(in the rows, 128 means zero)
A state moves one step at a time under one of 7 hidden systems, and each row is a state written as 20 numbers. Each run below is a few steps of one system.
trace 1, D (9 x 20):
[[ 52 159 118 100 147 108 127 114 173 125  90 192 191 179 126  83  82 139
   90 106]
 [168 109 128 159 149 183 118 125 164  81  15 140 140 197 112 122  95 116
  122 125]
 [ 97 115  89  97 147 101 121 179 125 145  51 158 142 171  83 159  72 127
  204 114]
 [126  88 110 118  84  92 133 205 162 126  69 106 115 205 152 123 108  72
  138  81]
 [140 103  10 164  88  96 136 173  95 122  69  94 124 145 132 145 145  98
  172 104]
 [116 128  86 122  50  57 163 178  60 155  93  89 103 134 172 112 142 157
  145  65]
 [200 119 119 162  54 111 143 164  64 136 120  55  90  99 195 149 186 144
  158  97]
 [151 133 118 119  66  86 141 146  21 160 207  92  97  65 171 161 183 168
  161 139]
 [168 154 183 146  71  94 134 106  85 142 250  92  90  69 206 115 190 159
  103 148]]
trace 2, R, 9 rows:
[[139 150 211 114  87  98 133 131  97 148 169 144 175 200 111 137 178 137
   62 137]
 [135 148 172  98 171 148 136 130  66 156 152 146 227 136  80 149 174 176
  107 130]
 [131 142 221  90 174 108 117 150 133 154 173 179 190 180  97 110 111 163
  127 154]
 [117 175 173  98 159 144  97 111 130 129 116 205 240 174 132 158 117 162
  128 149]
 [122 142 161  87 185 133 115 147 112 124 104 197 199 159 157 103  67 204
  170 137]
 [135 172 175 112 120 108  93 137 142 123  65 197 166 174 190 149  68 178
  196 132]
 [108 166 104 104 125 106 112 141 109 138  63 174 156 109 196 157  71 191
  228 107]
 [116 153 107 121  81  58 111 154 127 139 105 153  97 109 233 133  66 169
  226 117]
 [104 168  69 133  38  66 128 141 108 144 103 114 104  82 243 161 120 144
  190  81]]
trace 3, U:
[[141 136 121 116 178 200 145  92  65 115 109 126 135  40 161 117 123 218
  144 118]
 [ 65 132 150  94  69  77 137 154 161 149  76 142 107 202 101 140 105  89
  104  81]
 [187 140 146 159 166 123  99 123 120 139 192 128 123  90 117 153 138 147
  196 193]
 [ 61  96  78  82 132 160 150 134 136 108 127 129 138 111 163  98 115 105
   75  87]
 [192 142 163 180 107 112 109 132 147 126 111 122 143 190 109 144 154 109
  130 150]
 [109 138 106 112 167 164 139 102  91 127 111 134 130  63 130 125 114 182
  149 117]
 [ 99 123 149 111  91  92 130 146 167 134 111 133  98 176 121 124 105  95
  111 112]
 [173 128 124 150 159 134 113 136 118 132 163 115 139  96 128 146 144 138
  174 159]
 [ 80 117  85 112 123 139 148 117 131 113 116 129 123 124 136 102 121 117
   82 104]]
trace 4, B, 9 rows:
[[109 155  91 157 151 139 122  85 161 110 109 144 147 117 119 103 119 131
  111 134]
 [147 129 187 129 110 144 134 113 136 119 139 119 101 127 163 111 134 140
   90 124]
 [159 128 120 159 130 115 123 155 155 125  88 113 145 157 132 119 130 118
  148 110]
 [ 92 160 121 132 103  90 130 101 136 133 113 144 110 130 130 111 112 146
  117 120]
 [128 127 162 124 108 127 128 138 164 139 144 107 124 131 133 149 150  91
  109 114]
 [120 143  90 148 130 135 130 120 138 121  94 126 169 139 127 119 142 124
  111 109]
 [127 153 165 126 101 114 134 104 107 136 138 136 127 137 131 128 147 152
   99 128]
 [150 137 135 135 119 119 122 157 136 142 129 108 157 129 146 151 158 113
  149 113]
 [107 153  93 132 119 107 120 113 118 127 136 154 163 138 138 128 128 140
  123 137]]
trace 5, R:
[[170 166 198 121  70 104 110 145 122 133 134 139 165 152 230 148 143 157
  142 116]
 [ 84 158 107  91 106  80 150 161  69 177  89 133 174 124 125 154 138 175
  157  71]
 [140 156 152 122  92  61 115 135  82 154 199 146 107 115 167 132 129 172
  173 164]
 [105 166 144 105  88 103 130 149 136 159 152 112 185  99 194 162 172 123
  121  76]
 [ 93 133  94 107  92  60 149 155  54 153 165 138 145 153 123 103 143 163
  111 122]
 [168 157 188 137  87 110 127 120  91 146 186 115 143 121 168 139 183 157
  107 137]
 [ 96 134 157  84 123 102 151 171 103 176 148 112 180 133 103 146 172 131
  102  80]
 [127 150 145 125 122  82 121 121  79 149 200 157 159 160  93 121 149 154
  111 173]
 [134 150 195 100 147 149 127 128 125 140 168 137 198 125 153 134 162 151
   92 120]]
trace 6, D:
[[129  87 131 115 127 143 133 124 101 108 134 130  64 136 116 118  99 135
  129 153]
 [129 148 135 145 150  91 124 146 172 156 144 112 149 107 126 118 141 119
  152 114]
 [108 113 110 108 104 165 130 112 108 113 130 132 140 136 140 151 145 106
   85 124]
 [138 131 124 152 147 110 135 118 125 131 121 122  92 119 104  88 109 156
  140 142]
 [121 148 152 115 130 133 127 139 152 146 119 123 165 112 144 153 142 126
  130  98]
 [133  95 123 118 123 155 131 126 101 110 135 129 103 147 109 135 127 115
  109 149]
 [119 148 126 144 142  93 128 130 159 146 134 125 119 110 116 107 113 135
  150 126]
 [121 123 130 115 124 159 131 130 132 118 122 123 158 129 148 140 146 114
  102 107]
 [135 119 117 138 133 129 132 115 107 123 118 129  97 136  93 120 119 141
  131 147]]
trace 7, W, 9 rows:
[[ 83 156  71 140 152 123 123  77 114 126 143 164 153 113  75 129 125 140
  119 161]
 [145 139 101 171 159 162 115  83 158  86  79 149 141 148 116 101 104 133
  118 150]
 [142 131 123 158 140 137 132 126 165 124  42 107  92 121 109 121 104 132
  155 102]
 [104 125 132 127 119  96 142 127 148 138 104 118  48 107 120  99  80 142
  149 113]
 [ 99 107  72 142 108 104 137 122 142 118 150 104  65 102 139  94 113 102
  118 128]
 [114 114  86 146  67 120 143 108 110 104 119 111  79 147 139 115 142  99
   76 120]
 [161 101 151 140  67 140 135 129 116  99 125 100  79 157 173 113 143 112
   81 122]
 [150  87 157 102  73 137 141 170 108 129 145  85 101 137 170 148 159 102
  104  97]
 [131 104 173  83  82 118 138 167  78 145 192 116 130 150 148 157 165 116
  101 124]]
trace 8, Z (9 x 20):
[[ 74 138  81 110 138 114 120 102 110 125  82 180 100 133  87 146  65 150
  178 149]
 [194 138 118 187 168 136 105 133 181 113  84 117 122 111 153 114  99 137
  199 142]
 [ 90 118  91 117 103 116 133 159 166 124  31 127 121 158 146 129  90 103
  145  72]
 [143 123 132 134 112  70 135 155 126 133 114 121  49 123 165  84  68 166
  185 126]
 [135 116 136 121 123 109 138 184 192 133 125  88 132 103 221  96 121 109
  140  69]
 [ 82  83 127  72  81 108 153 162 114 116 153 125  70 143 191  84  95 123
   90 100]
 [160 113 192 117 112 126 153 140 114 129 198  86  94  87 205  74 152 163
   90 108]
 [106 102 187  71  93 145 149 154 124 136 199 107 151 143 164 125 175  98
   35  97]
 [122 114 160 103  98 128 147 105  43 133 238 124 119 131 115 114 181 143
   42 162]]
trace 9, B:
[[146 128 126 140 156 182 108  98 147 115 105 128 116  95 104 177 122 112
  159 151]
 [120  99 124 100 158 145 145 148 111 113 137 133 131 124 162  70 101 160
  111 115]
 [166 111 134 157 121 120 122 129 128 121 125 114  75 149  89 129 122 118
  145 160]
 [ 96 121 126  99 144 136 134 140 149 133  86 130 106 104 142 128  89 138
  154  97]
 [114  96 118 126 121 115 142 137 132 124 147 116  97 154  97  97 128 102
   90 131]
 [126 131 135 134 129 156 136 111 141 128  74 112 107 115  97 156 130 120
  128 106]
 [107 114 131 101 116 120 153 155 106 138 111 114 133 143 130 105 133 139
   95  88]
 [131 132 122 141 101 111 133 126 107 145 111 114 122 146  81 161 156 114
  126 124]
 [ 94 141 125  92 118 130 139 136 105 148 114 129 155 111 129 156 143 136
  128  92]]
trace 10, W:
[[118 194 174 125 118  77 131 118 106 180 129 133 155 103 111 149 150 183
  153 109]
 [111 150 116 117 170 122 106 125 161 122 171 169 182 106 187  98  96 147
  150 143]
 [120 166  68 167 138  95 122 134 145 147  94 128 195 135  96 139 153 117
  148 111]
 [126 187 153 156 129 109 125  74 137 126  87 160 135 123 143  98 103 195
  130 128]
 [130 133  91 155 158 117 121 146 200 121  99 120 139 106 171  96  95 120
  168 106]
 [ 89 169  89 151  91  61 140 118 131 157  86 120 102 120 107 121 126 137
  142  96]
 [119 147 115 154 102 101 130  95 150 106 143 135  86 115 188  62  99 147
  105 132]
 [120 121  67 156  80 112 134 144 161 114 106  92 117 128 176 119 144  83
  119  87]
 [128 147 150 138  46  84 145 124  98 137 114 115  92 158 159 113 144 143
   92 102]]
trace 11, Z, 9 rows:
[[111 136 114 154 124 142 139 114 192 106  58 118 145 164 129  90 123  97
   67  82]
 [127 154 159 117  72  84 125 117  82 136 106 158  85 153 153 141  94 180
  159 141]
 [160 132 143 148 166  95 128 177 174 144 150 111 176 134 155  83 137 133
  144 109]
 [ 61 135  97 106  81 109 130 108 142 115 134 153 116 138 165 117 107 106
   88 114]
 [161 128 160 123 141 139 128 125  92 118 154 138 126 118 175  94 117 184
  133 148]
 [129 129 165 129 122 137 135 133 173 125 131 116 158 154 140 109 151 104
   67 102]
 [110 137 135 112  78 100 132 112  70 134 153 149 121 153 130 135 139 148
   99 144]
 [147 150 159 136 168 128 125 126 131 140 174 129 179 112 125 112 152 152
  118 139]
 [101 134 114 126 115 147 118  97 137 109 137 152 163 159 117 149 141  96
   81 144]]
trace 12, A (9 x 20):
[[ 73 163 140 103  37  68 117 126 119 156  79 156 113 181 109 200 117 110
  144 109]
 [143 174 168 147 124  99 127  84 122 133 175 140  92  74 193  74 107 206
  140 146]
 [131 151 160 103 119  98 129 194 138 173 120 113 217 137 157 167 172 124
  148  73]
 [ 80 192 125 147  60  97 122  48 132 124 101 163 112 138 140 138 122 142
   87 130]
 [157 150 189 112 169 159 135 123 109 134 135 133 175  88 183 108 133 204
  132 112]
 [ 70 165 139  93 115 118 119 127 158 164  97 148 184 132  98 195 142 106
  128  91]
 [108 181 123 145 143 132 109  50 128 107 131 190 141 116 144 104  91 182
  120 169]
 [140 127 180  95 190 167 115 162 175 132 117 141 202 130 155 135 114 135
  148 107]
 [ 81 161  94 138 132 113 110  97 183 125  62 165 134 145  90 150  91 106
  150 126]]
trace 13, U:
[[141 113 194  96 178 121 138 167 139 166 180 109 134 108  97 115 136 144
  140 123]
 [ 93 132  90 117  91 154 117 100 128 120 153 127 131 107 136 182 157  78
  101 133]
 [160 102 147 128 150 151 123 131 105 101 133 154 144 187 112 101 116 140
  102 166]
 [122 145 169 112 149 168 136 119 150 142  94 113 150  93 118 161 144 131
  121  91]
 [108 128 106 124 115 131 106 107 129 113 106 163 107 156 104 163  97 110
  150 161]
 [143 102 156 117 183 146 129 151 168 125 138 123 126 120 122 101 103 125
  143 134]
 [122 126  88 145 124 149 121 128 163 120  99 108 131 112 130 161 143  85
  136 110]
 [150 116 101 160 148 128 125 120 127 106 100 132 104 148 108  96 103 138
  140 150]
 [137 119 136 133 136 128 146 146 148 139  98  90  96  98 134 113 124 131
  143  88]]
trace 14, A:
[[122 106  60 143 199 133 131 144 144 123 115 118 131  97  99  91 102 129
  169 132]
 [157  85 136 126 136 127 109 160 134 105 127 146 119 204 100 136 101  92
  145 173]
 [142  96 107 153 133 128 130 140 182 111 124  93  53 104 144 101 100  94
  151 129]
 [161  89  93 144 121  91 140 188  98 130 105 105 104 168 110 106 120 127
  164 125]
 [153 102 150 132  67  99 132 144 123 127 147  99  44 143 139 135 128 102
  132 142]
 [147 113  99 147  94  88 152 163  95 148 154  72  94  96 153 102 159 136
  135 100]
 [143 130 138 132  53  90 143 145  68 147 153 101 120 154 129 139 185 126
   95 121]
 [128 144 139 132  76 131 149  98  88 136 170  88 112  82 161 133 188 138
   74 107]
 [114 148 121 115 110 138 155 118  61 150 155 108 183 104 122 144 201 152
   72  95]]

Which system made each of these runs?
trace 15:
[[113 150 132 140 129 120 132 121 174 154 115  97 111  81 114 154 142 106
  144 100]
 [123  91 102  99 123 135 118 164 111 120 133 133 115 142 135 158 107 107
  164 142]]

Z
trace 16 (2 x 20):
[[174 146 178 152 152 121  96 125 160 117 190 154 182 164 145 115 139 123
  120 181]
 [170 165 108 185 149 134 105  97 159 110 133 127 139  80 194 107 122 155
  173 150]]

B
trace 17, 2 rows:
[[ 91  61  55 106 130 125 135 158 131 127 154  98  51 106  80 147 109  63
  151 140]
 [178  81  87 171 141  94 129 155 102 115 188 105  90 161  90  70 133 118
  130 184]]

A
trace 18:
[[ 94 127 188  78 161 101 136 147 128 157 167 153 141 148  91 100 107 154
  112 129]
 [147 134 143 161 130 165 102  94 203 100 121 122 121 137 125 151 133  71
  109 147]]

D
trace 19 (2 x 20):
[[143 102  82 153  88 117  99 129 140  87 102 153  62 177 153 135  72  98
  172 176]
 [163  85 159 132 145  94 150 193 154 132 133  83  60 129 150  57  94 139
  151 105]]

A
trace 20, 2 rows:
[[111 117 125 144 152 131 154 102 135 129 140 108 100 127  54  78 138 122
   60 127]
 [145 163 160 127  94 151 107  95 110 136 138 134 135 100 144 209 160 131
  147 147]]

Z
trace 21 (2 x 20):
[[138 179  79 194 126  47 107  87 108 124 142 174 117 146 123  73  93 186
  171 192]
 [127 131 187  83 100 189 124 118 146 114 124 120 116  67 245 170 122 139
  130  91]]

R
trace 22, 2 rows:
[[ 97 112  89 107 169 151 150 135  96 127  65 137 145 126  84 110 102 161
  136 101]
 [174 125 166 148 130 121 102 123 147 112 138 146  78 144 143 125  89 137
  172 179]]

R
trace 23, 2 rows:
[[140  72 126  98 133 170 164 169  88 111  98  87 104 118 160  95 129 142
  100  83]
 [121 125 137 127 109 111 144 125  93 164 123  99  85 126  38 171 160 115
  128 124]]

A
trace 24:
[[133 129 168  94 149 145 147 143  71 159 155 113 170 104 104 153 173 160
  115 108]
 [118 117 138 128 137 131 115 113 144 131 188 130 131 141  62 149 157  74
   92 168]]

Z
trace 25, 2 rows:
[[127  95 157 104 142 200 132 119 154  98 107 122 105 113 156 129 114 111
   99 112]
 [108 120  94 129 165 127 140 136 123 146  91 116 129 115  56 128 121 134
  152 115]]

A
trace 26:
[[218  95 169 150 152 199  99 110  89  82 105 150 120 184  95 159 119 141
  148 201]
 [ 79 156 145  95 147  58  97 144 175 158 163 191 138 143 117 142  65 130
  202 160]]

D
trace 27:
[[133 108 103 139 107 123 122 143 124 127 135 116 139 171  85 158 159  73
  107 140]
 [ 87 135  76 135 112 101 136 115 139 124 113 131  92 106 144 102  97 132
  137 119]]

D
trace 28, 2 rows:
[[153 119 167 117 106 140 138 133  95 137 145  95  86  94 149 152 146 142
  138 125]
 [127  94 142 101 138 135 142 172 129 141 159  95 142 131 108 137 160  95
  103 107]]

Z
trace 29 (2 x 20):
[[116  86 140 100 184 191 141 138 185 112 124 101 111  83 133 113 113  95
  110 100]
 [145  89 132 124  66 153 136 127  91 105 109 104  55 146 137 158 136 108
  111 130]]

Z
trace 30, 2 rows:
[[135 127 110 150 108 111 128 117 106 106 125 155 150 203 109  97 130 130
   84 157]
 [166 133 180 126 155 183 132 107 106 119 108 122 136 106 133 132 141 171
  118 125]]

R
trace 31, 2 rows:
[[114 161  94 120 132 129 118 124 109 150 142 127 160  61 157 183 145 142
  185 122]
 [118  77 108 107 184 163 120 149 158 105 124 140 124 145  97 110  87  97
  134 145]]

Z
trace 32:
[[160 114 185 104 107 114 119 158 129 136 167 116  71 106 193 140 110 141
  177 142]
 [124  83 108 109 129 130 154 186 137 127 153  83 148 131 162  87 157  95
   83  80]]

Z
trace 33 (2 x 20):
[[177 155 163 193 123 123 143  77 121 108  87 122 102 160 106  58 138 176
   74 139]
 [145  97 156  79 125 192 129 160  99 131 100 101 127  91 165 202 140 130
  167  94]]

A
trace 34, 2 rows:
[[137 153 151 140 123 155 127  75 108 129 145 121 121  91 115 154 162 142
  105 142]
 [157 111 137 113 134 146 128 170 109 122 125 122 173 141 173 133 140 141
  142 112]]

B
trace 35, 2 rows:
[[139 133 113 139 181 166 123 107 120 102 130 156 195 139 126  94 127 157
  106 148]
 [116 158 175 127 132 127 114  95 139 128  90 173 135 168  91 140  99 149
  122 146]]

D
trace 36, 2 rows:
[[101  99 107 100 123 141 121 139 109 139 156 133 144 154  52 191 157  71
  114 150]
 [ 83 123  98 139 119  91 137 111 176 119 130 125  60 116 133  69  80 115
  113 123]]

D
trace 37, 2 rows:
[[144 108 151 119 127 129 127 149 101 128 129 136 158 198  74 139 151 115
  100 145]
 [127 142 169 117 153 182 126  80 122 128 135 131 124  84 110 155 138 147
  114 139]]

U
trace 38:
[[154 147 152 134 191 151 108 112 148 125 115 147 125  84 130 130  89 170
  192 153]
 [139  86 110 124 135 119 126 153 136 102 174 121  79 121 185  70  93 127
  135 146]]

B
trace 39, 2 rows:
[[149 120 104 149 135 166 141 110 106 105 159 108 157 113 148 100 175 129
   70 130]
 [105 137 182  94 126 160 133  94 110 134 125 147 132 132  95 155 136 142
   83 131]]

Z
